Here are some points, each followed by its number:
[ -9 -14   8  -9  -7   7   0   4 -23  -6  36   4  23   2   3  39  13  -6
   7 -17  21   3  14 -12   8  11  -7  -2   2  -1  25  15  11  14  -4 -22
   9   8   8   7 -13  11   0   0  10   1 -17  -9 -10  21 -24 -12   4   2] 0
[-23 -18   1  37   8  -4 -47  -3  22 -18   2   6  -7 -14 -24 -35 -12  -5
  -6   3  -8  28 -53 -24 -35 -29  -3 -11 -12  -7 -19  36 -47  22 -23 -24
  -6  -5  16  28  -9 -21  -6   9  17   7 -11 -16  28  -7 -32  -8 -28 -34] 1
[ -66   37   48  -18  -15   26  -20   42   34  -23  -63   12  -48  -82
  -19   -9  -63   27  -70  -69   53  127  -60 -114  -92  -90  -84   17
  -24  -72  -13   59  -55    3  -25  -42   51   -5   44   27   -7  -72
   30   -6  -10  -19  -22  -99  -46   -7  -45  -52  -80    6] 2
[  2   8   5  10   2  13  -3  46  13 -17   6  19  16   4  12  16  -5  10
  -6 -38  18  10  22 -16 -18  -1 -21 -17 -25   1  27   1   0  16 -10 -27
  27  48   9   8 -21   9  21  25  24 -19 -16   4 -27  25   1 -36  -3  -7] 3
[  80  -25  -24  -20  -21  -12  127  -68  -19  -23   20  -41   -5  -52
  -63   36   80   39   88   17  -12   -5   22   21  106   22    7  -16
   17   12   49 -127   54  -86   62   72  -31  -15   15  -52  -45   84
   29  -56  -34   17   52   27   -1   29   96   67    2    2] 4
[ 30  25 -56  -8 -48 -15  57  19 -16  12   6  -3   3  34   0  63  27  25
  25 -14 -46 -27  14   9  61  -1 -31  17 -26  14  13 -54  43  -7 -19  24
   7  24 -16  24  11  45  -8  -3 -25 -37  31  14 -26  39  15 -32  37  30] 5
[ 15   1 -66 -62   4 -14  15 -24 -24  38  15  -4 -17  23  15   8  37 -13
   7  35 -17 -52   9  33  70  -2 -20  22   5  -4 -30 -31   8 -49   0  20
 -25 -31  -3 -25  21   1  17  11 -34   6  42   8  -2 -11  34   7  18  21] 6
[-35 -27  10 -10   3  -6 -26  -2 -11   8   8  16   7   0  22  -5 -21 -12
 -17   2  26   7   3 -12  -2 -13  -2  22  11 -14   4  51  -8  27   8  -3
  17  -9  -6  30   0 -24   6  17  31   0  -6   6  12 -12 -38 -14  15 -25] 7
[  0  17   0  22  15  11   9  35  26 -22   3   5  -1   2 -23  -3   3  32
  16 -33 -10  18 -11 -45 -10   9 -30 -11 -13  -8   8   0  -2  -3   9 -35
 -15  15  24  -5 -19  -7   9   2   4  -9   3   1  -9  12  27 -18 -20   4] 8
[ 52 -19 -14 -77   3  -8  73  -8 -73  18  10  16  14  49  22 114  13  11
 -27   7  11 -92  64  56  53  27   6  16  24 -12  30 -48  15   3 -43  43
  26 -30  -5 -12   7  82  33 -17  -5 -34 -12 -15   9  34   7 -24  69  63] 9
[ -9 -15  12 -18  -6 -20   0 -17 -23  14   5 -11   6  23  11   5   6  15
 -16  28   6 -14 -25  37  15  -7  -2  14  -5   5  -1 -16  -7   4  -5  30
 -17 -12 -13  13  32  13 -11  -7  -5  -5  23 -12  -3   2  -2  -2  32   5] 10
[ -5  43   0  32  20  10  30 -17   2  61 -50  -7 -35 -23 -29   4 -15   6
 -19 -19  16  56  20 -21 -22  -8  -2 -12  51 -33  -6 -11 -10 -64  26  11
 -19  -4  19 -56   1  -9  44 -56 -14  14  13 -27 -18 -12  45  61 -45  32] 11
[-62   4 -28  43  30   7 -47 -18  47  -6  -8   6 -56 -37   8 -83 -18   0
   7 -12   4  62 -27 -26 -27 -31   0 -12 -28 -27 -62  64 -33 -10  -3 -35
 -12 -18  44  25  -3 -97  11  26  -7  25   3  -5  55 -29   2   5 -81 -48] 12
New points follow, each followed by the numbers of its three nearest points above by angle, seen from the average point of the numbered points, nearest first.
[ 30  30 -41  24 -30 -28  63   5  66 -10  18 -40 -69  35 -31 -62  40  22
 116  85 -30 -32 -35  57   1 -20  29   8 -22  38 -24 -89  32 -35  11  -8
 -31 127  19  19 -16  11 -82  50   3  21  52  30  12 -22  39   8   8 -68] 4 5 6
[  5  32 -11  -1  13   1  20  12   1  23 -27   3  -9   5 -14  -6 -17  -5
  11  -6 -15   0  13  -2   5  12 -17  13   2  -4  -5 -15  16 -19   7  10
 -23  -1  -2 -20   4  -6  13 -12 -13  -1   8   5 -12   9  29   3  -6  13] 11 6 4
[ 22   5  -7  -4   3   7  50 -18  -2   1   2 -15 -12   1 -22  13  32  10
  36   6   5 -14   8   6  41   6  -6  -9  -1  -7  27 -50  23 -32  30  23
 -20 -11  -1 -35 -14  30   9 -23 -21   2  11  15 -18   9  34  36 -10  11] 4 6 5
[ 15  19 -15  12 -10 -12   9   7  28 -23   7 -35 -11  14  -7 -27  27  -8
  57  19 -17  -8 -17  16  22  -9   3  -5 -22  34  17 -38  13   6 -10  11
 -23   1  20  28  -5  -5 -66  41   0  27  23   7  10 -13  14  -9  -8 -33] 10 5 1
[   0   25   10   12   29   42   56  -49  -17  -55  -44    1  -10  -77
  -36  -20  -10  -37  -32   29   19   27   11   29  -47   60   76  -16
   78    1  -71   -3    5   13   56   48  -13  -32  -24  -67  100   43
  -10 -106  -27   32   -9  -33  -56  -63   72   66   34   26] 11 4 10
[  1  25 -36   4  32   5 -35  39  13  24   2  21  -9   7  29 -29 -22  -8
  21  -4 -43 -20   1  11  18   7 -44   4 -44  12 -11  40  -5 -21 -29 -22
 -31  21  27  51   6 -41  15  62   0   6  25  31  32  -8   1 -41  -2 -15] 12 1 7
[-23   9  -2   9  11   2  -4   1   9   5 -12  10 -23 -13  -8 -20 -14   0
  -6 -16  -4  38 -16 -40 -19 -22 -18  -4  10 -15 -32  19 -25 -10   2   7
  -2  -4  13 -13   5 -36   5   9  -6  -5   8 -14   3 -34  -1 -13 -32   4] 12 2 1
[ -8  -7   6  17 -22 -13 -37  33  23 -18 -27  15  -6  11  -7 -12  -5   5
  -4 -19 -29  34 -26 -37 -47  -3   0   0 -27   1  -2  22 -12   2  -1 -25
   6   1  -3  21 -18 -25  -7  21  31 -11 -10  -8 -17  21 -24  -8  -7   1] 1 3 8
[ -4 -14  -1   1 -10  -7 -12  31   7   2 -12  12 -22  15  -2  55   3  -5
  -9   2  -1   5   3 -20 -30  21 -13  12 -26   2  -2  -9  -1  -1 -19 -38
   2  17 -12  22 -15  -4 -11  13   2  -9 -21 -11 -17  17   5 -17  -8  -7] 3 0 8
[ 26   1 -24  10  -6 -25   9  28  22  11  -4  15  -6   8 -16   2  31  10
  18  23   4  31 -28 -23  17  13  -5  -8   9 -16  31  -5   8 -11  15  15
 -23   4  10  -8  -3  11  12 -10 -19 -12  25  -6  -3  -6  22  21 -42  12] 4 11 8
[-21   0   4   8 -26  -6 -23  28  12 -17   3  23   0  17   9 -12  -5   3
  -6 -44   3  12 -22  -2 -34 -16 -15   6 -15   0   4   6  -4  22   0 -13
  -9   5  -4  36  -4 -19 -18  16   7 -19  -9 -11   5  15 -22 -26 -41   3] 1 3 7
[  24  -45   19  -74  -53  -57  -44   65  -19  -45    2   56  118   73
   64   66   20  -52  -65   56   53  -33  -29  -11  -39   16   50   46
  -26   57   17   17  -21  123  -47  -37   66   30 -127  102  -28   30
  -25   18   87  -37  -85  -27   -9   75  -77 -105   58   10] 0 7 3
[-25   7  13  25  -6 -11 -16  16  25 -24 -26   6  -5   2 -15 -10  -4  11
  -4   4   6  27 -22 -23 -27 -15  -6  13 -12  -1  -4  -1  -8  20   7  -4
  -8  12  -1   9  -6 -16 -15  -8   6 -15 -11 -26  -3   5   1 -18 -27   0] 1 2 12
[-36 -30  36  34 -33 -60   3 -14  11 -37   7 -11 -19   2 -19  -2  28  15
  25  24   3  22 -52 -30   9 -30   8   1  -7   1  22 -23  -4  21   9  33
 -15 -20 -11  10 -13 -19 -37   6 -12  -6   1 -29   2  20   5  22 -22  -8] 1 10 12
[-25 -43  27  -1 -53 -30 -19   4 -14 -32 -12  16   9   9  12   8  -2  -6
 -33  39  38   0 -33  11 -33  -7  14   6  10  -2  -8   7 -29  29 -12  18
   5 -29 -52   1  28   4  -9 -34  27 -13 -28 -21 -20  14 -28  -3  10  11] 10 7 1
[-26  10 -11 -23   9   2 -16  45   7   5   3  12  17   7  22  22 -18  10
  -9 -33 -11   4  18  -4 -10   3 -25   6 -19   3  24  19  21   5 -24 -50
  23  31  12  38 -22 -11  20  27  25   7 -12  15  -6  27  -6 -28  14  14] 3 0 7
[ 26  19  36 -40 -57 -42 -77 115  40 -60  -7 -23  51  61  -4  48  24  39
  26 -50   4  43 -45  -1 -30  10   3   1 -73  24  59 -59  41  45 -23 -51
  55  50 -48  57 -99  41 -20  33  60 -63 -36 -14 -40  83 -38 -72  25   3] 3 0 8
[ -3 -13   9   0  -6  13  10 -34 -11 -16   0 -11   8 -28 -19   8  -1 -10
   0  -3   1   0   9   8  -6   4  31 -19  15  -9  18  -8 -19   1   8  21
 -35 -21  11 -35  26  11  -8 -44 -12  15  14   5   1  -6  -6  39  -7 -15] 4 11 10
